128 stands for zero in the data rows.
Here are some points, each followed by its number:
[175 164 114  67 159 201  90 119 129 154 200 110 127 133  46 104  96 153 120 138 121 127  78 144] 0
[102  86 130 176  81  87 125  98 127 132  66 171 149 106 137 191 177 105 176  83 115 108 215  93] 1
[131 135  72  83 132 160  67 137 132 121 246 120 129 173  60 107 144 149  71 161 119 124 139 111] 2
[142 155 154 131 147 110  92  76 206 137 136 145 113 141 112  90 117 107  83 173 131 112 182 111] 3
[ 68 108 108 150 153 149 103 131 162 163 151 116 119 155  77 138 110 132  76 178 134 119 186  99] 4
[161  69 130 137 106 120  15 123 224 116 190 255 156 203  81  99 147 104 102  99 167  47 163  95] 5
[128 213  49 150 204 121 243 233  83  61 168 109 123  86 152  82 112 242  88 176  71 155   0 135] 6
[ 72 146  80 118 215 123 184 137  81 112 189  76 133 138 157 150 163 118  65 142 130 154 109 157] 7
[124 110 145 165  92 108 176 140  68 123  52 133 125 102 174 136 160 121 171  80 122 155 152 121] 8
[139 109 159  97  91 176  86 109 120 175 121  93 127 182  99 119 136 145 141 103 165 148 103 165] 9
[105 147 122 153 130  99  98  92 192 146 136 114 106 131  76 111 150 143 110 135  94 106 147 124] 10
[ 90 101 151 117  64  93  83  67 147 144 110 116 138 144 159 148 165 104 139 127 129 112 228 134] 11
[158 133 172  98 173 165 124 127 141 152 141 207 161 145 117 107 113  88 124 130 174  98 139 127] 12
[135 132 201  97  65  84  64  40 182 180  82  23  78 166 160  95 151 125 136 115 124 125 132 221] 13
[192 171 191 117 125 138 156 100 123 147  53 133 118  77 123 119  98 116 185 109 119 144 120 135] 14
[187 143 159  58  61 115  72  22 131 121 136 114 126 122 170 118 153  64 160 137 124 142 221 132] 15
[135 130 118 119 150  94 123 133 170 106 143 131 120  87 148 126  82 130 103 173 102  86 107 145] 16
[186 105 129  81 134 145  75  97 136 117 179 175 152 157 146 134 126  64 111 129 163 118 180 113] 17
[190 190 172  94 180 219 147 145 122 179 119 156 135 100  53  84  75 146 140 146 133 134  97 125] 18
[140 190 169 169 226  95 247 201 156  39  77 237 163  54 246  89  62 149 133 157 154 114  40 112] 19
[ 82 133 144 108 111 111 167  85  67 101 150 118 146 141 159 149 205 119 145  86 153 142 103 171] 20
[140  40  85  93   0 150  20  97  85 121 175 153 157 184 108 176 166 107 190  65 133 122 193  95] 21
[ 14 137 101 188 233  79 234 192 145  62 110  80 123 106 232 162  49 173  76 183 147 130   1 169] 22
[152 107 118 134 142 149  64 110 182 133 182 220 147 175  71 110 136 122 105 112 148  81 132 105] 23
[ 91  97  84 165  92  79 120 117 120 124 110  42  96 122 144 177 148 131 126 118  88 148 154 132] 24
[135 106 109 130 138 176 114 157 116 143 120  47  88 113  81 160  45 157 130 123 123 156  80 148] 25
[100  95 140 147 115 136 113  84 134 141 112 159 131 145 110 156 122 116 149  98 152 105 135 136] 26
[119 135 168 128 138 167 153 148 106 152 128 212 170 160 105  90 185 117 124 112 176 126 166 100] 27
[145 131 153 151  55 139  98 132 134 167  83 127 112 134  51 114 150 157 193  83 108 132 135 101] 28
[186 128 149 109 137 161  78  84 185 128 152 210 136 110  77 110  71  93 125 164 142  89 164  94] 29
[148 130 148 153  86  86 113 125 142 131  65  86  90 119 155 107 136 136 141 108 102 149 160 127] 30
[102 131 104 200 151 122 161 174 127 132  85  83  88 111  95 141 111 176 116 110 102 160 114 109] 31
[141 141 135 188 181 129 137 175 191 162  96 170 121 119  82  83 118 137  80 176 119 117 175  69] 32
[125  98 106 128 148 132 134 115 117 124 121  95 116  93 125 192  60 101 147 134 119 124 109 139] 33
[126 133 177 134 139 119 138 125 156 151  89 119 116 131 133 112 111 130 128 121 153 120  93 165] 34
[100  58 129 131 135 151 121  91  94 126 118 119 147 146 176 202 108  68 124 125 187 150 187 124] 35
[135 145  59 147 135  70 137 154 133  74 182 118 126  91 156 121 200 116  76 164  68 146 217  62] 36
[191 128 159  55  50 136  72  11 121 114 133 117 132 118 178 123 132  72 167 143 136 145 194 137] 37
[ 65  97 102 155 157 161 102 129 154 152 165 127 131 149  76 143 112 130  67 179 142 120 192  94] 38
[ 86 106 104 163 131 110 111  75 137 128 116 110 111 137 132 162 127 105 100 146 123 143 241  87] 39
[134 201 135  82 105 144 114 105 128 164 178  74 119 151  78  50 230 166 112 141  87 152 152 133] 40
[172 161 124  85 117 180  82 127 142 154 140  85 102  94  49 117  53 154 139 169  87 138 145 112] 41
Which three points above are nearest to each new point? Their numbers follow each, nearest first.
[119 129 164 160 204 123 126 157 204 168 125 154 118 167  65 119  99 131  83 124 170  81  47 164] 34 12 23
[132 136 133 190 178 138 132 175 184 162 103 166 118 135  77  87 121 140  73 163 130 118 166  78] 32 4 38
[188 110 119 116  32 215  46 132  82 163 102 149 124 153  26 137 101 166 220  54 115 161 176  64] 28 21 9
[213 162 129  77 135 158  69 111 171 169 133  51  91 109  77 112  59 128 117 173  88 142 129 138] 41 0 25
[ 67 112 112 204 134 122 159 166 122 135  81  64  90 125 116 144 124 177 113 112 116 164 115 120] 31 24 30
[133 172 168 158 228 100 255 198 139  29  86 220 177  51 255 108  75 137 140 137 170 121  16 135] 19 22 6
[ 81  84  90 170  94  76 127 117 116 120 108  53  95 121 149 175 154 127 127 113  95 146 156 136] 24 30 39
[ 90 110  95 154  93  76 121 109 121 124 117  51  96 130 136 170 161 125 131 108  89 148 156 137] 24 30 39
[183 102 111 100  96 173  38 108 147 123 195 190 141 181  52 117 121 135 120 101 150 101 132 103] 23 17 2
[ 98 110 141 150 114 150 112 101 138 148 116 163 137 142  78 149 125 137 159 103 143 114 134 116] 26 28 34
[ 77  87  89 165  81  75 119 114 110 118 109  38  92 126 143 187 153 131 140 104  94 149 154 137] 24 30 39
[135 177 149 163 208  98 236 187 145  29  94 241 174  71 255  94  87 146 138 140 154 118  42 105] 19 22 16
[136 182 152 164 208 104 252 192 135  40  80 226 180  59 255 100  88 152 147 149 154 131  33 105] 19 22 6
[151 126 162  98 177 151 134 122 140 143 150 217 166 138 123 130 104  68 122 138 177  82 124 131] 12 17 29
[157  43  86 118  51 141  38 125 120 111 167 167 153 161 109 178 141 121 156  72 138 102 146 111] 21 26 17
[ 65  76  55 173 161 116 140 142 108  92 154 134 128 109 132 203  91 117 119 122 117 116 139 100] 33 24 26
[130 129 194  96  63  91  72  43 167 181  76  24  84 176 147 122 149 119 149 102 137 134 118 217] 13 9 30
[ 97 105  91 168  87  74 126 109 117 126  96  56 100 129 145 173 161 135 136 112  85 146 158 125] 24 30 39
[200  74  70  68  88 126  39  96 124  88 217 195 160 147 167 138 129  37 112 163 125 103 241  68] 17 15 37
[ 79 117 101 198 143 125 155 174 109 133  82  71  91 118  99 156 107 182 115 106 109 162 123 114] 31 24 25
[180 215 186  53 116 158 160  98  79 145 132  70 135 123 151  61 218 134 137 122 135 197 135 160] 40 20 14
[141  74 119 133 110 153 108 154 111 144 118 140 140 145 123 152 125 106 130 120 147 131 160 110] 26 35 17
[177 141 158 139  72 170  61 150 183 179 127 153 120 180  11  60 168 191 149  74 128 117  92 114] 28 9 23
[161 116 120 116 125 172 113 159  99 147 113  52  83 116  73 154  45 155 140 106 124 155  66 160] 25 33 41
[ 93  79  54 157 160 106 137 147 110  84 167 130 125 103 130 205  97 103 108 132 110 115 133 103] 33 16 24
[113  90  92 157 172 126 180 148  94 118  72  19  88  42 184 215  22  91 116 182 104 177 170 120] 33 24 25
[114 177 168 172 205  91 252 185 132  30  77 236 164  65 255  97  80 149 144 131 164 122  38 122] 19 22 16
[176 140 183  95 184 167 132 130 148 158 144 224 166 130 108 101 127  71 120 134 174  88 138 129] 12 27 29
[166  99 119 140 144 155  65 109 177 134 174 214 144 170  70 111 134 123 102 104 148  92 150  98] 23 5 29
[180 232 185  32 108 158 154  85  76 142 140  64 143 132 158  67 212 137 139 134 134 206 144 159] 40 20 15
[ 72 207 192 120 166 163 193 101 103 189  87  53 103 128  86  98 148 167 117 146 144 178 113 176] 34 9 31
[116 128 138 205 177 134 138 184 194 174  98 175 123 133  69  80 140 144  85 152 122 107 168  76] 32 4 10
[ 77 113 103 207 151 131 165 171 111 154  73  87  94 129  89 153 118 178 116 107 111 154 109 114] 31 25 24
[ 63 170 154 160 152 140 183 129 112 152 128 182 153 149 102  78 227 144  95 139 145 138 195  91] 27 32 4
[141 119 162 114 172 165 122 132 153 151 144 207 165 136 106 116 119  95 123 134 171  92 140 121] 12 27 23
[130 163 153 180 224  86 247 201 153  42  78 227 169  66 255 114  79 136 125 150 161 113  43 115] 19 22 16
[143 151 116  76 120 180  89 128 120 148 196 147 140 155  69  91 138 129 104 160 129 133 177  98] 2 0 17
[ 79 112 100 203 143 126 157 175 113 141  84  69  88 119  98 147 106 180 117 109 105 160 112 115] 31 25 24
[ 94  81  89 155  85  77  93  84 144 114 125  67 102 126 149 176 147 111 139 118  99 133 160 130] 24 11 39
[165  93  76  82  89 118  86 115 102  94 156  83 123  82 164 184  75 104 143 148  87 125 149 132] 33 16 24
[138 111 151 112  96 174  90 111 120 177 122  87 125 174  89 126 146 151 138  97 159 153 111 159] 9 26 34
[ 73 106 101 206 141 122 162 177 121 151  79  71  92 123  99 145 114 174 117 116 107 152 106 119] 31 24 25
[136 138 138 197 177 135 136 180 195 167 100 167 117 130  71  83 124 141  74 167 120 113 172  74] 32 4 3
[171 119  99 104 125 179 110 176  95 140 126  43  88 115  80 152  31 157 136 129 112 163  71 147] 25 41 33
[130 132 193 103  65  76  75  43 172 173  74  35  85 168 162 112 154 118 141 108 132 129 135 211] 13 30 11
[102 196 188 124 164 129 200 226 142 144  83 145 137 160 170  47 101 205 162 115 150 111   0 196] 34 19 18
[115 155 124  79 105  80 150 111  95  67 213 143 151 141 179  90 234 127 127  92 129 114  51 182] 20 7 40
[106 108 150 165  85 107 169 151  80 122  61 140 126 112 158 141 164 123 172  76 133 152 162 114] 8 1 30
[ 82  92  95 170  92  68 116 102 132 125  96  37  94 119 160 181 150 127 131 114  93 147 162 137] 24 30 39
[146 119 152 107 177 157 122 120 148 147 153 197 155 138 121 116 107  83 110 145 166  89 136 132] 12 17 29
[143 140 202  98  66  92  86  51 171 170  71  50  92 162 155 103 147 124 146 120 140 130 127 200] 13 30 34
[157 116 150 110 178 167 130 121 131 163 142 206 160 146 100 126 114  88 112 137 170  90 126 134] 12 27 23
[132 100 129 113  72 161  76 135 109 169 148 129 142 198  93 106 198 143 123 100 145 144 166 114] 9 27 28
[131 131  61 103 103 170  91 166  85 122 230 118 141 174  37 126 187 172 115  93 110 143 100 105] 2 0 40
[190 216 176  36 113 154 154  89  67 136 145  54 130 119 158  67 205 126 125 141 128 199 143 164] 40 20 15
[128 136 113 190 185 131 122 174 196 167 124 161 114 135  73  80 127 145  63 179 108 110 163  71] 32 4 38
[110 205 201 107 158 129 203 223 134 144  86 148 141 167 168  33 109 198 157 113 162 113   0 196] 34 18 19
[157 105 122 145 144 149  68 111 188 133 165 212 148 156  71 111 136 121 111 104 143  92 149  92] 23 29 5
[149 106 161 109 188 166 129 114 141 148 143 209 162 133 135 128  99  70 119 136 179  90 133 139] 12 17 29
[119 109  36 142 173  99 133 154 135  86 196  82 127  78 147 172 125  96  60 203  77 133 181  82] 36 16 38
[123 175 156 169 210  85 240 200 142  28  87 229 168  70 255  99  88 147 136 137 160 118  34 120] 19 22 16
[104 196 178 116 174 133 195 215 138 146  86 128 132 160 175  53  90 202 157 116 148 119   0 195] 34 18 6
[ 62 130  79 116 168 113 143 139 108  93 231 143 155 163 133 136 202 108  76 135 143 120 148 116] 7 2 38
[112 107 150 162  85 113 175 146  69 127  51 125 125 109 173 140 160 123 174  80 130 157 159 121] 8 30 1
[117 194  64  94 170 112 169 205 123  78 194 109 120 132 170  68  73 187  82 212  89 122   6 138] 6 16 7
[ 83  89  77 159  88  83 117 118 110 120 117  40  93 130 149 178 152 136 124 116  88 152 149 133] 24 30 39
[ 97 132 158 175 130 107 164 185 133 134 121 196 141 156 114  62 233 148 100  92 148 114 129 114] 27 34 32
[135 181 170 167 204  97 246 196 147  40  81 232 175  69 245 100 106 145 139 140 166 131  44 112] 19 22 16
[122 133 178 146 111  84 194 122  89 110  70 173 148  85 193 120 199 110 157  90 132 122 151 143] 8 20 1
[135 108 161 118 172 152 131 122 149 146 133 210 156 145 129 123 104  75 116 136 183  86 126 131] 12 26 17
[163 116 103 104 142 190 115 176  79 147 135  50  86 114  69 146  24 162 133 119 117 158  57 161] 25 41 33
[173 210 181  54 102 162 154  83  65 161 123  68 135 139 147  67 221 139 148 113 130 199 141 161] 40 20 9
[139 136 142 126 155  97 140 115 161 112 136 164 134  85 124 136 112 107 124 140 116  82 110 142] 16 34 26
[180 230 185  41 109 153 173  91  58 150 133  72 141 130 164  58 236 130 135 131 128 206 156 155] 40 20 15
[ 78 111  86 202 145 135 149 178 115 141  89  66  78 126  87 143  97 192 114 106  96 156 103 116] 31 25 24
[103 203 190 122 167 124 209 225 135 144  84 153 144 155 170  46 114 194 159 109 153 108   0 188] 34 19 18
[137 140 150 189 173 131 133 185 193 177  84 154 117 129  79  84 128 138  86 161 122 120 176  78] 32 4 3
[194 170 182 113 126 169 147 104 108 153  60 139 124  85 111 122  84 131 193  94 124 145 116 135] 14 18 34
[113 121 123  90 115 156 101 134 104 157 186  91 133 196  72 128 173 145 118  94 152 130  67 175] 9 0 2
[213 141 142  83 104 134 119 119 106 103 120 122 120  78 152 121  92  97 168 118 111 141 130 133] 14 33 30
[157 109 121 131 138 159  75 125 160 132 181 214 151 163  73  99 156 123 118  87 146  94 137 101] 23 12 5
[112 116 149 160  92 113 171 147  79 124  54 139 121 103 163 142 138 122 185  80 127 151 154 115] 8 30 1
[151 109 156 111 172 165 126 136 143 135 161 219 164 136 112 111 114  86 113 137 175  85 128 122] 12 23 27
[ 78 173 136 151 149  94 237 170  90  79  55  45 112  96 246 138  88 188 155 135 127 181   7 180] 22 31 6
[108 121 124 136  98 108  39  88 232 181 167 102 106 184  60  73 176 162  75 162 100  81 144 143] 10 3 4
